Each row is where one point has got to under a steady rotation. How many ticks took it there?
The counts run from 0 to 867.
[  2 -33 -13 -11  13 -11   1 -23 -52 -17 -12   4  28  18   6 -16 -11  11
  32  25  13  -6  24 -22   0  -1   8  15 -10 -22  19  -1  46  22   8  18
  22   1] => 278
[ 22   1  25   2 -21 -17 -14   6   5 -17   7   7 -18  -2  43  22 -11  -6
  -3   6 -18  19  21 -34  25 -20   1  16   1 -13 -21  18  23  28 -20 -13
  -2 -33] => 133
[ 23 -24 -17   6 -21   7   5 -12 -16  20  11 -16  18  -7 -11  49  -3   5
 -40  -7  11 -17  20  21   0  -1   6 -28  34  12   7  17  -4 -24  22   2
 -13 -44] => 314
[ -8 -17 -47   3 -18 -40 -27   1 -33 -18   6   8  41   0  -9  -4 -37  -8
 -25   8   1 -10  26 -15  -8  -3 -17  10   5 -25  29   1   5  10  16  11
  16   2] => 213
[ 35   5 -39  50 -15   4  -9  -7 -27  -6  11  -1  19 -23   6  12   5  13
 -13   0   2 -19  21 -14 -52 -23   8  -6 -16 -12 -13   1  -8 -16  -6  25
   4  -9] => 741
[ -9  11 -53   6 -21  -9 -28   5 -16  -2  22  15 -33 -14 -34   8   5 -15
 -17   0   1 -16  -3   1  11  12  11 -39  39  16  30 -18  14  27   2  13
 -27   0] => 695
[ 29  -5  16  20 -43 -22   9  27   4 -23  10  -9 -34 -31  36  23 -27   4
 -10   7  11  29 -13  -9  19   8  17 -12  30  -3  11  -1   1  31  -7   1
   6   3] => 297
[-11  14  20 -20 -40  20  -7  -3 -26   2  -8 -16  -5 -23 -16  22  25 -28
   2 -35  14  27  14  24 -10  24  26 -19 -11  27   5  12  -9  26  30  -7
 -13   3] => 262
[-17 -12 -38  -3  23 -20 -16  -3 -11 -14  12  -4   9 -20 -24  -4 -10 -18
  -6  39  10 -16  18  -3  12   3  -5  -5 -16 -47  -2  12  -8  -3  18  44
   6  21] => 685
[ -2 -19 -29 -20  -5  25  26 -11 -16   2  16   6 -55  -9 -13  -5   9  -1
  13   9  28  13  -6 -21  11  11  11 -39  17   9  31   3  28 -14  37  -6
  -8   6] => 630
[ 18  37 -44  11  -1   6 -28  10  -8  23  14   5   2 -34 -17  34  11 -43
 -16   4 -19 -11 -10 -12  21  -1   6 -24   5 -14  -1 -12 -21 -16  -8   6
   3  -3] => 697
[  9  -5  22 -10 -12  -3  18 -20 -25   8   4  -7 -17 -28  44  18  19 -21
  -5 -31 -18  11  -9 -15  20  14  -8  -2  31  18   4 -27 -13 -14  21 -23
  -6 -43] => 470
[  8  39  -5 -10   7  11 -20  27  -7 -15  -9  -2 -16 -60  -5  47   4  -8
 -20  -9 -12 -18  13 -23  -6  -6  14 -25 -11   3  -3  17 -40  17   2  -4
  13   4] => 64
[ 24 -17 -29 -26 -15 -10   7 -25 -19 -10  18 -18 -11 -17   1 -20  52  10
  28   9   5   2  18  -1  -9  27 -20 -33 -20 -14  -6 -18   8 -12  28  16
  -2 -11] => 335
[-12 -30 -25   5   9  22  -7 -54 -21 -16   1  10  -3  11  11 -15  -4   5
   3  34  23 -18  31 -33  -9 -34  24  12   1  -4   3  -3  30 -12 -25 -10
   8   4] => 815
[-15  10  -7  -5  22  -3  -1  -3  22  -6  -4   8 -24   0  23  -7  29 -27
  17  -3   0  21  26 -29   0  48  18  10  11 -52 -16 -25  25   0  12   1
  -9 -12] => 867
[-14  27 -26 -17  -4  23  -7  16 -35   1   1  -9  13 -35 -30  -2  46 -45
   3   5  19  29  21   3 -20 -11  23   4 -39  -8   6   6 -23 -11   1  14
  -2  -4] => 260
[ -5 -12   9   2 -53  -9 -29  -8  -1 -25   2 -20  24   5 -19  12 -13 -13
  15   2  15   6  14  31  -2   8  13 -20  -3 -13  42   1 -11  46   7 -14
  10  23] => 353
[-24 -13 -18  -7 -39 -20   6 -43  11 -31  28  -4  -7   2  23  -1 -31 -14
  -4  18 -16  -8   0  -4  24  25  -1 -17  14 -12   9  -1   1  47 -15  -2
 -16  28] => 288
[  4 -24 -30 -19 -10  21 -27 -17  -6   7  10 -12  38  -2 -15  38  23 -26
  -2   3  -6 -36  39  -8  -8 -11 -11  -5 -14   1  -6  -5 -12 -35  -2   7
  33 -19] => 411
[ -9 -36  44  -1 -11   3   8 -53 -25 -10  -6  -6   7  11  26  -8 -22   5
  18  -9  19  13  13   4 -18  13  28   6   7  14  18  -7  33  23  15  -7
  22   7] => 812
[ 19  14  -2  -5  17  29  13 -18   7 -16 -24 -18   1 -41  20 -12  41   8
  29   1  11  26  21 -19 -44  20  21 -12 -26 -38 -24   7 -11  -4   5   3
   7  -5] => 338
[ -4  20  -4 -27  24   5  12 -53 -20  14 -14 -11  -8 -32   2   8  25  -2
  -4   2  23  -3  19  16  -7  15  25 -38  12  22  -8   4  15 -20  10   6
  -7 -15] => 326
[-31  10  -6 -11  -9 -28 -28 -17 -41   2  13  25   9   3  11   0 -20 -32
  -2 -19 -16 -11  17 -22   8  14  10   3  -8   4  34  -4  45  47  17  11
   3   2] => 365
[ 36  -8  44  38  -6  -3 -12 -15  25 -27   1 -20  -4 -19  25  29 -12   5
   1  26  -6  -7   0   5  29 -27   3 -22   5 -35  -6  16  -6  21  -8   4
   6 -12] => 679
[ 39 -38  22  14 -19  20  19 -50 -28   8  36  -4  -6 -30  33  14   1  -1
  -9  -2 -18  13 -14   1  -7 -18 -14 -22 -16  11  -5  14  17  -2  16  -5
  -5 -17] => 41
[  1  21  25  35   6 -12 -14 -15 -19 -19  14 -12  -6 -54   7 -28  11 -21
 -20  10  12  -2  20  30  -4 -36  19  -8 -14 -21  15   3  -4   2   1  25
 -14  18] => 590
[-19  -1  19   9 -24  14   2 -10 -26  -3   5 -15  19 -27  19  21   5 -30
 -14  -9  -7  19   4 -11  -3 -33  19  31  -8  10   3  15 -49  20 -20  -7
   1  -9] => 120
[  3   2   8   8  -9  12 -15  27 -13  -7  -4 -21   5 -35  24  20  44 -19
   5 -20  -9   8  28 -24 -12 -18   7  -1 -43 -15  -4  17 -24 -11  12  27
   2 -16] => 502
[ 27   0 -21 -19 -12  42  -1  10 -15  19 -21  -6  14  -6 -16  64  41  -7
  24 -11  -1   8  15 -17 -12   3  16 -12  -9   1  -7  25 -14  -5  11 -11
   6 -38] => 172
[  2   2  30  40 -12   5 -29   7  16 -13  -9  10  -4 -21   3  33 -32 -30
  -9  16   3 -12   2  -2  18 -35  22  12  11 -27  27  -1 -16  13 -19  -2
   8  10] => 450
[  3 -20 -54   4 -17  18 -15  19   0 -13   5  -5   5  -2  21  18  10  -6
  14  13  15  -9  21 -28 -17  10  -5   8 -14 -32  15  -1 -22 -45  14   9
  46   9] => 641
[  8 -14 -40   1  17  14 -20   4   2   1  -8  18   7  -4 -22  22 -15   5
 -16   9  22 -26  40 -21 -12 -19  11   4  32  -3  12  -1  13 -28   3 -12
   9 -31] => 312
[ 10 -32 -43  -8   9 -30  21 -40 -31  -1  20   0  20  -2  13  -3 -21  -3
  -9  26 -11 -13   1 -21   9  29  -9 -14  23 -23  -6  -6  33  -3  21  17
  -9 -20] => 378
[ 16   5 -34 -27 -43   0  -7 -21 -36  12  17 -19  21  -2  21  32  34 -34
  20   6  -7  15  -5 -12  13 -12   1   1 -21   0 -22   6 -11 -20 -28   0
   8 -23] => 29
[ -2   5 -23 -33  29   1 -17 -25 -15   2 -16  15 -13  -2 -21  -5  18   0
  21  31  27 -24  18  -7  29  -8  12 -21  26   0  12 -24  43  -1   2   1
  -4 -11] => 859
[-13  -1  23 -14 -24   9   5 -27  33 -10  -2 -17 -20   8  16  18  23 -27
   9   2   5  28  18   5  49  17   5  -6  27 -22   0   2   1  18  -7 -31
 -26 -25] => 89
[-12  24   3  -7   6  -9 -42 -13  20 -13   6  20  -5   3   9  11 -16 -22
 -14  15 -10  -6  33 -20  34 -37  16  24   4 -20   4  -6  18  38 -43 -13
  -9 -23] => 758
[ 30  11 -47   1   5  28 -16 -13 -14 -17   9  11  -8 -24 -10  -4   7   9
  32  34 -16  -6   2 -28  -9 -27  19 -14 -22 -23 -12   2  32  20 -31   0
   2  12] => 433
[ -4 -23   1  -2 -21 -11 -14 -32  21 -37  26   7  11  -1  19   4 -29   8
   5  29  -2 -14  25 -15  -3  -9   0  11 -26 -53  -2   9   0  11 -14 -11
  40  21] => 47
[ 26 -27 -18 -10 -31   1 -24  21 -17 -10  33   0  -1 -43  -4  30  -6   5
 -12  -3 -29 -22   3 -15  12 -10 -43 -23 -15   2  11  10 -30  14  21  -2
   2  -4] => 839
